One vector is turned by the same rotation once a step. Each row is the vector after some number of steps, and that number follows the row.
The counts run from 0 to 203.
[ 15.2  -9.8  -2.6 -19.3  -0.2  -6.6 -19.5  -0.8  17.7 -25.2   0.1  12.5
 -17.3 -19.4  -1.4  20.7 -24.8 -21.3 -10.2 -13.4 -15.7   8.1  -6.4   3.8
   3.5 -11.8  -7.3 -33.6  11.5  10.2   2.5 -20.5   5.9  13.5 -16.4  -8.5
  -6.3  21.9  18.2  47.2 -12.7 -22.5   8.9  20.1] | 170
[ -1.7  25.4  -3.7  12.2   6.7   1.4 -24.4  23.3  32.7   0.8   2.1   6.9
  -3.6 -21.7 -38.1 -10.8  11.1  12.6   4.7   0.0   4.5   7.5   3.1 -23.3
 -14.5  49.2  -5.0  12.4   2.1 -18.9  -3.7  -6.4   0.7  21.5  18.3  -1.1
 -12.0  -4.5   6.7   8.7  -4.6  -8.7  -0.4   7.9] | 97
[  0.1 -16.7 -11.1  -8.5   5.6  12.0  17.6  -8.8 -17.2  -7.3  -6.9   0.9
  -7.8  42.0  28.5 -28.2 -11.5  26.8   0.9   0.0   4.1 -19.9 -18.0  -3.1
  -5.4 -46.0  17.0 -23.1  -9.9 -12.4  -7.7   2.7   1.6  -4.9  -8.9  -0.4
  28.4   4.2   1.9   1.3  -1.7  11.7  13.1 -15.0] | 47
[  4.7   6.3  29.4  13.1  -8.1  14.5  33.9  22.2  12.0  20.8 -11.9  11.1
   1.6  30.1   9.8   6.4  -8.1  -9.6  12.4   2.8   2.5  -1.2 -15.9  -0.6
  10.3  21.9  -7.6 -14.6  28.2   9.2   6.9  14.5  20.0 -19.6  26.9   6.6
  -9.3  -5.7  -1.7 -20.2  20.7  18.2  40.9   1.8] | 42
[  6.7  24.1  19.2  -7.1 -11.3  16.2  42.0  12.3   6.5   9.6  -8.5  -2.2
  13.0  40.6  11.7  15.9 -10.8   6.0  22.1  11.3  -0.2  -9.4  -7.5   8.8
   7.7   9.8 -21.0 -11.5  22.2  11.5   7.4   6.4   5.0  -8.7  27.2   9.3
  -0.5   4.8 -17.7 -19.9  23.0  -8.9  40.4  -2.2] | 43
[ 10.7 -11.5   0.8 -31.7  -3.2  12.4   0.6  16.5 -19.7  14.4  18.7   8.4
  -2.2   1.0   7.5   1.2 -10.6  19.5 -44.9  11.9  11.6   7.0 -11.5 -27.9
  10.9 -14.8  -6.3   4.9  -3.2  10.0  22.7 -33.5 -19.7  33.6   6.6  13.5
 -12.3  -7.5  17.9   2.5  -9.7 -23.2   3.0   4.9] | 182
[ 13.1  22.7  -7.3  -0.7  13.6  18.9  13.1  -9.5  13.7 -17.9   2.2  -5.1
  33.2  10.5  14.8 -17.7  17.0   0.4   3.9  25.9   7.5 -12.9  25.0  12.2
 -12.7  14.0   5.1 -22.5 -31.7  20.7   1.2   7.6   5.5  26.6   1.6  21.6
 -12.5   5.0 -13.7  11.5  14.5  -5.0  -8.5  -1.1] | 127
[  7.4 -11.7 -11.7  -8.5 -10.2  -8.9 -32.0  -0.4  17.6 -26.0  -6.9  21.4
 -30.5 -14.4   6.3  21.6 -22.0 -19.0  -6.9  -4.9 -12.9   6.0 -17.1  -0.4
 -13.3 -11.2   4.0 -17.2   9.0  -3.4   6.3 -14.8  10.6  -0.5 -25.0 -26.9
  15.2  26.6  11.1  28.8   3.6  -8.8  14.0   0.1] | 169
[ 17.0  34.9  -0.1  24.5   5.3   5.8   8.7   4.2  14.0  21.7 -14.8  -0.8
  11.7  16.4   0.1  27.7 -20.6   6.4  23.5   8.3   2.9  -5.0  20.0  18.7
  18.9  -5.5 -15.4 -21.2  22.8 -16.5 -12.1   0.3  26.9 -16.8  20.2   9.9
  -2.9   2.4 -18.1 -12.7  -2.1 -29.3  25.0  16.2] | 143
[  6.0  -8.5  10.1 -42.3  -5.3  -2.5   9.9   5.5  -1.9  -2.3  12.9   2.4
 -20.5 -18.0  13.0  16.2 -20.0 -23.1 -22.9   1.7   7.6  15.3   2.9  -2.4
  13.8  -9.3 -15.3   0.7   2.9  23.3   9.3 -20.6  -6.6  31.2   3.5  17.1
 -15.4  10.9  22.1  15.0   2.5 -26.4  15.0  14.8] | 71
[  3.1  12.2   4.0  16.7   4.3   7.5   7.9   6.6   7.7  22.2  -2.5   1.7
 -26.3  27.0 -12.7  -8.5 -14.4  16.1 -11.1  -1.6  -0.6 -10.5 -11.7 -15.8
  -1.1 -15.1 -22.7   2.7  30.2  -9.2   8.3 -23.5  -1.1 -27.3   2.8 -13.2
   9.0 -12.7  10.5   4.7 -11.6  -3.2  47.9  23.2] | 78
[ 14.9  27.0 -18.5   0.6  11.4   7.3   5.8   1.7   3.6  14.5  -5.4  -2.3
 -13.2  20.6  -7.8  -3.8 -13.7  27.8 -20.8  17.2   7.9 -20.4   4.2  -7.1
 -10.1 -29.7 -18.8  -0.1  15.5   2.1  22.3 -27.5 -20.9 -17.0  -1.3  -4.8
   5.6 -12.6  -2.2   0.9 -16.4 -14.2  48.1  13.8] | 79
[ 32.6  -2.1 -25.1  -8.1   8.3 -18.6 -11.7  13.5   6.6   7.2  -9.6   1.6
  -7.0   7.9   9.3  -2.2 -25.1   0.7   2.0 -18.2 -18.2  10.0  -2.2  12.9
  25.3 -16.3 -17.6  -1.0 -13.2  22.3 -13.2  14.2 -12.6  33.3 -12.9  10.2
 -36.4  26.1 -14.7  -3.5  -3.7   0.8   7.7 -18.9] | 135
[ 11.9   1.3 -16.6  -1.5   0.1  15.0  10.3  12.0  -2.7  17.6  -5.9   8.3
  29.0  17.0   8.7  -9.6  18.8  26.5 -10.5  17.1  -2.8 -21.1   5.9  -3.7
 -15.8 -10.0   8.7 -14.5 -35.9  16.8  13.2  -4.7 -30.1  40.9  -3.7  19.8
 -23.7   2.5 -10.2  -2.4   4.9  16.4  -9.3  -4.1] | 16
[  8.7  11.5  -3.4  37.2  26.4  -0.8  -3.7  37.2  20.2   4.7  -1.9   1.8
   0.3   2.2  -5.2 -44.4  -9.9 -16.7  19.9  -6.8   9.1 -15.6  -0.5  12.8
  22.5  -5.8  -0.3  -9.6  -2.5  29.4 -18.9  19.4  -6.7 -18.6  -2.7  -5.6
  -2.1  14.1  -7.1  22.3   4.7   9.4 -11.1   7.9] | 124
[  1.4  15.6  11.2  -6.0  -5.6  -9.5   9.9 -18.0  -6.2 -20.1   7.7 -19.1
  -6.0   7.4  10.9  30.9  13.0 -21.3   9.6   9.2   8.4  25.1   0.4 -13.7
  -7.2  21.5 -13.6   0.0  13.6  -7.2 -13.3  -9.3  15.7 -12.4  15.6  20.4
  32.3 -23.9   1.7 -15.1 -17.7 -45.1 -12.8  10.3] | 175
[-15.3  17.4 -20.8  10.9  -9.8   0.8   4.2 -12.9   2.0 -32.5  -4.7  25.6
  15.2  -6.3  -8.1  -8.0  40.8  13.1   1.0  21.1  -5.4  -9.7  -0.2  -6.1
 -33.8   5.3  42.0  -9.5 -14.3 -21.5  -1.1 -15.8  -5.4  -5.3  14.7   6.5
  17.6 -32.2  12.6   4.4  -5.3   2.3 -24.6   6.5] | 195
[ 12.1  19.4   6.2  21.1  20.9  -1.1  -1.0  12.1   9.0  25.4  -5.8  -8.7
  -1.5  12.9   0.5  12.2 -36.9  13.4  20.3  14.7   6.4  -5.2   3.4   7.3
  21.5   5.6 -23.5  -7.4  16.7  -5.6 -18.2  13.5  13.3  -7.0  13.9   6.0
   4.7  -4.6  -7.5 -24.4   3.4 -35.3  16.3  17.8] | 144
[-18.8  14.4  -6.6  10.9 -15.7   1.3  12.0  22.7   5.2  -5.1   0.8  10.4
  16.0   7.8  -2.3 -13.8  16.4 -23.2  36.4 -20.5  -3.2 -12.6   1.9  24.1
   0.9 -15.9   5.8   8.6   7.0   0.9  -1.3  -1.5   8.1 -29.2 -15.1 -28.5
  22.1  42.9 -20.2   7.9  10.3  11.5  -0.2 -15.3] | 122
[  3.7 -20.5  -0.5  17.2  25.2   4.4 -11.2 -11.8   3.1 -22.9  13.7  -5.8
 -11.8   0.2   3.0 -38.0  30.3 -20.9 -12.4   4.3  10.7   3.1   2.5 -18.8
 -28.7   6.8   7.5   7.6 -17.8   7.0 -22.7  -2.7  -3.6  -1.5 -12.4   0.3
  25.1 -18.1  20.3  20.5 -10.1   2.2 -24.2  10.3] | 93
[  4.9  28.8 -19.7  -4.9  12.2   0.0  -2.5  -1.3  -1.0   4.0  -7.5   4.0
   0.0  -1.3   0.6  -1.9 -13.1  25.7 -28.3  36.0   1.0 -25.0   1.5  -0.9
 -12.6 -24.2 -12.8   1.1  -1.0  16.9  12.5 -20.9 -31.5   5.7   1.4  -0.4
  10.9 -19.5  -0.4  -8.0  -8.1 -30.5  13.7  18.8] | 80
[-17.7  -8.4   9.0 -19.1  -4.8  19.3  36.3  27.9 -21.3  18.8  17.7  -1.1
  43.0 -12.7  -1.4   4.7  16.2  -5.1  13.0 -18.1   1.9  -7.7   4.8   3.4
  -6.3  12.0  12.6   9.9 -12.2   7.5   4.4  -6.2 -14.0  40.9  13.0 -12.9
 -19.6  15.7  -7.5 -27.2   6.2  -7.7 -13.9   0.9] | 118
[  4.3  29.2  -4.6  -5.9  25.4  -3.4  15.6  18.8  19.0 -17.2   0.7  -3.7
   6.3  -4.9  -0.3 -22.1   5.8   1.3  -9.6  21.5   7.2 -22.7  -3.1  10.2
  -4.6 -10.4 -14.3   3.5   8.0  51.7  -5.4  -8.9 -39.8  -7.9  -5.8   4.5
  20.4  -9.4   2.9  11.8   0.3 -25.1   5.7  17.4] | 191
[ -4.3  20.7 -18.1  27.3  21.4   6.9  -3.7  28.0  30.5  28.4  -5.7  19.3
   8.0   2.7 -10.9 -37.2  -7.0  22.8  16.0  18.5   0.4 -30.6   2.0  19.2
   5.9 -12.4   5.6  -8.6  -2.1   5.1 -13.1  -3.7 -25.9 -10.2  -4.9  -4.4
  20.7   4.9  -0.4  14.4   5.2  -5.3  -4.8  11.5] | 13
[-15.0  11.3   8.6 -24.0 -18.8  11.3  46.7  25.3   2.1   7.6 -11.4 -24.2
   7.0  11.7  -6.0  30.1 -22.3 -15.0  23.2  -2.2   4.5   6.7  -3.7   1.6
   1.1   5.2 -15.5 -10.6  18.8  25.8  12.4  -3.2 -16.2   2.1  12.6 -16.0
  -0.2  23.8 -16.3   1.2  12.2 -12.9  14.7  -8.6] | 154
[ 23.1  -7.6   9.8  18.4  -9.1  -2.7 -22.5  12.0  10.0  18.7   3.0  50.1
 -19.3 -21.1  11.1   1.3  24.5 -29.5 -24.7   4.7 -17.7  -2.0  -0.3  23.1
   3.8   1.0  10.5  11.5   6.7   8.3   9.5  -1.4  23.0   4.5  -0.3  11.7
 -19.8   3.9  17.6  10.1  16.3  25.3  13.6  19.0] | 105
[ -1.6  23.2  -3.7   3.8  -3.2  -2.0 -12.9  27.6  22.3  15.3   9.0  -4.0
  -2.0   2.8 -32.6 -11.6  14.1  15.0  -0.5 -25.5   2.2  13.7  -1.3 -26.1
  -9.7  37.2 -32.0  25.1  -3.4  -9.3  -1.2  -5.5 -11.9  37.8  11.4   2.2
 -22.8   1.2  -2.5   2.0 -17.7  -8.4  18.7  -6.1] | 98
[-11.3  -6.3  24.5 -14.4 -28.0  -1.2  25.9 -18.0 -14.6  -5.3  -1.6  -3.0
 -20.3   8.0  24.0  25.5  23.4 -22.1 -16.0  12.5   3.2  13.4  -9.4  -6.4
 -20.2   5.1   2.9  11.7  11.5 -14.8  -2.8 -13.6  12.9 -16.1  14.9   8.4
  29.2 -26.5  15.6 -11.5  13.6   5.6  16.6  13.0] | 74
[ 13.8 -15.3  -1.9 -20.7  -5.1  -6.7 -10.9   5.0 -30.0   8.3   7.2  -0.7
 -13.5  17.5  41.2  -0.7 -15.5  -0.1  -4.4  -2.1   3.8  17.9  -6.7  10.8
  33.1 -39.5  -0.9   6.0 -18.3  15.0  -9.2  15.8   0.2  24.3  -9.8  20.9
  -7.4  21.1  -4.2 -17.9   2.0  -3.2 -22.2 -25.7] | 36
[-20.2 -11.8   9.5 -24.1 -27.0   1.9   3.9  17.5 -25.3   0.8   7.6  14.4
  -4.5 -15.6  15.7  26.6  16.5  -4.1 -31.0  24.5   6.4   3.4 -12.2 -21.0
 -19.7  -1.2  15.7  18.7  -5.3   4.8  15.1 -13.1 -13.2   8.2  15.7  -1.1
  11.3 -16.5   8.6 -26.0   8.3   7.9 -20.2  -2.4] | 184
[  3.6  12.8  -0.2   6.0   1.5  -4.2   0.2   7.6   7.6 -21.3  10.6 -12.4
   4.6   5.8  -3.8  -3.1  11.2 -25.0  -3.0   8.0   4.4 -13.3  -2.7 -11.9
 -35.8  -0.5 -27.2  22.0  -4.7  52.5  18.3  -6.6 -24.1 -11.8 -20.4 -23.1
  13.9  21.5 -24.1   8.4   6.2  -9.7  16.1  -1.9] | 90
[ -8.9  19.4  -9.5  -1.4 -12.7  -8.5  20.4  31.1   2.4   1.9  -4.4  -6.3
   7.5  -8.2 -37.1   4.8  10.8 -17.3   9.8 -34.9  -3.9  -1.8   2.2  -8.5
   1.7  -0.2  -3.2   1.8  34.6   9.0  10.4 -27.6 -18.8 -14.2   8.2 -28.2
  -4.8   3.8   2.9  29.1 -27.4  -5.1  -4.6   9.1] | 87
[ -4.6  -4.0 -16.5   6.9   0.4   1.3 -36.6  14.0   3.0  35.0   5.9  26.9
 -29.3 -32.0   5.7   5.3   1.6  -3.7   1.7   6.6  -1.1   2.5   0.4  16.0
   4.7 -29.9  13.8  29.2  -6.3 -23.5  -2.0 -10.2   4.6  -7.2 -19.8 -25.0
  20.2  30.2   5.1 -10.3   7.1 -11.2  -8.3   9.5] | 2
[  5.5   4.4 -19.9  38.4 -17.9 -20.0  -5.0  17.7   9.0  12.5 -22.3  13.8
   4.4   3.6  -6.2   4.1  13.2 -20.8  25.8 -26.4 -31.3   1.3  -8.7   7.5
  -5.9  -1.4   8.1  -6.2   4.8   3.5 -10.5  22.2  -1.1 -16.7  -1.0  -9.7
  -5.7  13.3 -15.4   2.8  -8.6  34.2 -22.1 -23.6] | 21
[-19.1  -0.7  -4.7  20.0 -20.3  -4.2  15.7  20.4 -13.4   6.9  -4.7   1.1
   6.7   6.2   5.1  -4.5  28.6 -24.6  26.4 -14.9  -8.5  -4.7 -11.1   5.6
 -18.3  -5.1  13.9  20.4   2.5   4.1  -3.4  18.4   2.1 -29.2   3.0 -25.8
  23.7  24.2 -21.4 -21.3  10.0  31.4 -15.9 -19.3] | 121
[ 31.4 -19.5  20.9   5.5   7.9  -1.7  -6.8   1.4   1.1  -2.0   0.9  -6.1
 -13.0  -8.4   6.8  27.2  -7.9 -30.6 -36.6   5.0   1.3  18.0  -8.6 -23.4
  -5.6  16.3 -17.9 -26.3   5.9  32.7   5.5   4.6  11.9  20.4   8.4  11.8
 -28.5 -21.8  19.0   6.9  -9.0  -5.9   6.6  20.4] | 172
[ 19.6  -2.6   5.4   7.8  25.8  10.5   2.1   5.3  19.6 -20.9   1.0 -13.6
  -5.7 -10.1  -7.1  -5.5 -26.9  -9.9 -12.4  13.3  21.1   4.9   6.3 -28.3
  -3.5  30.3  -8.6 -31.7  -8.3  17.1 -15.4   5.4  15.0  25.7  16.0   3.5
 -22.8 -25.7  13.7  22.4  -0.8 -18.4  -0.7  22.5] | 61
[ -5.2   4.7   2.4  -1.8  18.8  -3.4  24.3   6.3  -6.8   1.3  -6.1 -21.5
  -2.5  25.0  18.6 -14.3 -26.2  23.2  17.3  18.2   3.4 -14.7 -15.7   8.1
   8.6  -6.5  -8.7  -3.0   2.1  12.4 -29.9  12.8 -18.7  -8.7   4.0   2.6
  38.2  -9.3   2.3 -35.0   9.3 -19.2  -4.5  -6.3] | 45
[ -9.6 -16.3 -15.3 -10.6   4.2  14.3  -1.9  -9.3 -19.6  15.5  -2.1   7.6
  -7.9  -1.2  36.8  10.7 -24.0  15.1  -4.4  36.3  16.1 -12.7   2.3   0.4
  -3.7 -28.2  30.8 -16.9 -24.9 -17.7  -8.2   2.1   7.4   8.9  -4.2  -8.8
  22.7   2.2   0.5 -24.3  13.9  -9.2 -26.6  -2.2] | 148
